[[125 138 116 103 126 129 134 147 130 137 125 137 145]
 [125 138 112 126 126 130 134 115 130 137 158 137 145]
 [125 138 112 126 144 130 134 115 129 137 125 121 139]]
->
[[125 138 112 126 144 130 134 115 129 137 125 121 139]
 [125 138 112 126 126 130 134 115 130 137 158 137 145]
 [125 138 116 103 126 129 134 147 130 137 125 137 145]]

[[129 128 140 112]
 [124 125 124 142]
 [124 126 122 145]
 [128 132 118 151]]
->
[[128 132 118 151]
 [124 126 122 145]
 [124 125 124 142]
 [129 128 140 112]]

[[116 137 129 126 124 115 131 127 137 120]
 [122 116 126 128 122 123 123 128 115 138]
 [150 122 128 127 135 150 128 124 124 123]
 [120 137 128 126 124 119 131 124 135 118]
 [109 119 129 129 119 108 124 132 119 142]
 [114 136 128 127 122 113 130 126 135 122]
 [150 126 129 126 136 150 130 124 128 119]
 [111 135 129 127 121 109 130 128 134 124]
 [110 119 128 129 120 111 124 132 118 141]]
->
[[110 119 128 129 120 111 124 132 118 141]
 [111 135 129 127 121 109 130 128 134 124]
 [150 126 129 126 136 150 130 124 128 119]
 [114 136 128 127 122 113 130 126 135 122]
 [109 119 129 129 119 108 124 132 119 142]
 [120 137 128 126 124 119 131 124 135 118]
 [150 122 128 127 135 150 128 124 124 123]
 [122 116 126 128 122 123 123 128 115 138]
 [116 137 129 126 124 115 131 127 137 120]]

[[109 110 120 130 139 147 150 153 146]
 [138 127 117 126 139 133 120 121 133]
 [153 145 115 104 131 153 137 105 109]]
->
[[153 145 115 104 131 153 137 105 109]
 [138 127 117 126 139 133 120 121 133]
 [109 110 120 130 139 147 150 153 146]]

[[123 120]
 [122 142]
 [158 144]]
->
[[158 144]
 [122 142]
 [123 120]]

[[121 124 133 138 141 128]
 [122 133 124 130 130 134]
 [131 127 130 125 129 129]
 [126 127 127 125 121 127]
 [151 119 122 128 114 137]
 [124 138 126 133 132 134]
 [124 126 123 123 128 129]
 [113 132 128 131 137 129]]
->
[[113 132 128 131 137 129]
 [124 126 123 123 128 129]
 [124 138 126 133 132 134]
 [151 119 122 128 114 137]
 [126 127 127 125 121 127]
 [131 127 130 125 129 129]
 [122 133 124 130 130 134]
 [121 124 133 138 141 128]]

[[138 118 111 145 115 123 107 137 110 117 117 147 136 143]
 [141 122 142 147 134 130 138 142 135 122 131 147 148 142]
 [143 135 123 143 109 133 119 134 119 110 121 150 138 144]
 [144 144 139 119 115 146 138 112 136 112 144 122 117 118]
 [109 109 151 133 113 102 140 144 118 111 100 136 143 140]]
->
[[109 109 151 133 113 102 140 144 118 111 100 136 143 140]
 [144 144 139 119 115 146 138 112 136 112 144 122 117 118]
 [143 135 123 143 109 133 119 134 119 110 121 150 138 144]
 [141 122 142 147 134 130 138 142 135 122 131 147 148 142]
 [138 118 111 145 115 123 107 137 110 117 117 147 136 143]]

[[140 148 134 107]
 [112 112 113 137]
 [126 143 122 109]
 [122 124 124 140]
 [125 122 128 149]]
->
[[125 122 128 149]
 [122 124 124 140]
 [126 143 122 109]
 [112 112 113 137]
 [140 148 134 107]]
---
[[107 130 117 121 131]
 [133 127 132 129 130]
 [150 123 139 134 124]
 [110 131 123 124 128]
 [132 127 135 129 128]]
->
[[132 127 135 129 128]
 [110 131 123 124 128]
 [150 123 139 134 124]
 [133 127 132 129 130]
 [107 130 117 121 131]]

[[118 127 136 123 114 104 129 123 128 120]
 [118 142 128 131 124 111 127 131 126 125]]
->
[[118 142 128 131 124 111 127 131 126 125]
 [118 127 136 123 114 104 129 123 128 120]]

[[118 134 138 120 141 117 104 122 107 112 127 123 125 147 140 107]
 [137 110 115 127 115 131 147 134 151 147 128 127 129 107 112 149]
 [142 129 128 132 132 135 147 134 152 148 130 136 130 135 128 147]
 [142 119 114 135 118 139 151 130 149 146 129 137 128 115 104 148]
 [129 136 122 139 125 139 133 122 119 121 128 139 127 129 111 125]
 [135 108 120 118 132 118 126 128 143 141 127 124 123 131 114 135]]
->
[[135 108 120 118 132 118 126 128 143 141 127 124 123 131 114 135]
 [129 136 122 139 125 139 133 122 119 121 128 139 127 129 111 125]
 [142 119 114 135 118 139 151 130 149 146 129 137 128 115 104 148]
 [142 129 128 132 132 135 147 134 152 148 130 136 130 135 128 147]
 [137 110 115 127 115 131 147 134 151 147 128 127 129 107 112 149]
 [118 134 138 120 141 117 104 122 107 112 127 123 125 147 140 107]]

[[119 150 149 148 116 135 102 157]
 [104 155 144 149 131 120 109 151]
 [133 106 107 109 150 133 115 100]
 [147 110 114 102 111 140 151 110]]
->
[[147 110 114 102 111 140 151 110]
 [133 106 107 109 150 133 115 100]
 [104 155 144 149 131 120 109 151]
 [119 150 149 148 116 135 102 157]]

[[144 138 117]
 [109 137 143]
 [119 131 142]
 [142 145 111]
 [119 137 147]
 [103 114 106]
 [100 136 128]
 [144 138 114]
 [115 141 148]]
->
[[115 141 148]
 [144 138 114]
 [100 136 128]
 [103 114 106]
 [119 137 147]
 [142 145 111]
 [119 131 142]
 [109 137 143]
 [144 138 117]]

[[121 124 135 125 135 140 146 134 123 132 131 147 117 112]
 [145 130 144 127 126 126 132 108 123 119 115 121 129 110]
 [133 137 135 125 142 124 127 134 105 119 125 126 117 107]
 [116 125 135 119 140 133 134 144 114 113 129 142 122 116]]
->
[[116 125 135 119 140 133 134 144 114 113 129 142 122 116]
 [133 137 135 125 142 124 127 134 105 119 125 126 117 107]
 [145 130 144 127 126 126 132 108 123 119 115 121 129 110]
 [121 124 135 125 135 140 146 134 123 132 131 147 117 112]]
---
[[132 122 120 145 149 120 144 135 137]
 [101 129 139 134 111 131 131 122 130]
 [149 146 138 116 129 142 126 131 132]
 [131 132 120 147 137 139 132 132 140]
 [128 136 110 147 143 135 127 121 122]]
->
[[149 146 138 116 129 142 126 131 132]
 [132 122 120 145 149 120 144 135 137]
 [131 132 120 147 137 139 132 132 140]
 [128 136 110 147 143 135 127 121 122]
 [101 129 139 134 111 131 131 122 130]]

[[125 133 127 128 129 127 125 133 126 129 128]
 [129 126 129 130 123 127 127 124 131 127 128]
 [118 134 110 115 138 136 135 109 149 152 142]
 [106 115 131 116 137 110 122 121 134 110 115]]
->
[[129 126 129 130 123 127 127 124 131 127 128]
 [125 133 127 128 129 127 125 133 126 129 128]
 [118 134 110 115 138 136 135 109 149 152 142]
 [106 115 131 116 137 110 122 121 134 110 115]]

[[122 150 142 116 133 113 144 139 115 118]
 [136 140 122 122 121 115 126 132 124 128]
 [124 115 130 132 132 142 126 123 134 131]]
->
[[136 140 122 122 121 115 126 132 124 128]
 [124 115 130 132 132 142 126 123 134 131]
 [122 150 142 116 133 113 144 139 115 118]]

[[105 113 145 131 137 111 142 125 111 132 111 116 130 129 146 145]
 [152 141 119 113 127 156 116 120 143 134 148 134 107 146 119 111]
 [148 145 109 120 123 155 112 122 147 127 150 134 122 133 113 107]]
->
[[152 141 119 113 127 156 116 120 143 134 148 134 107 146 119 111]
 [148 145 109 120 123 155 112 122 147 127 150 134 122 133 113 107]
 [105 113 145 131 137 111 142 125 111 132 111 116 130 129 146 145]]

[[128 150]
 [115 130]
 [131 148]
 [118 113]]
->
[[131 148]
 [128 150]
 [118 113]
 [115 130]]

[[120 133 123 125 121 124]
 [130 121 133 137 127 124]
 [141 138 127 138 126 115]
 [132 141 134 122 120 132]
 [138 123 139 130 118 127]
 [115 121 117 130 114 121]
 [119 128 128 124 131 124]
 [151 135 143 126 127 137]]
->
[[151 135 143 126 127 137]
 [141 138 127 138 126 115]
 [138 123 139 130 118 127]
 [132 141 134 122 120 132]
 [130 121 133 137 127 124]
 [120 133 123 125 121 124]
 [119 128 128 124 131 124]
 [115 121 117 130 114 121]]
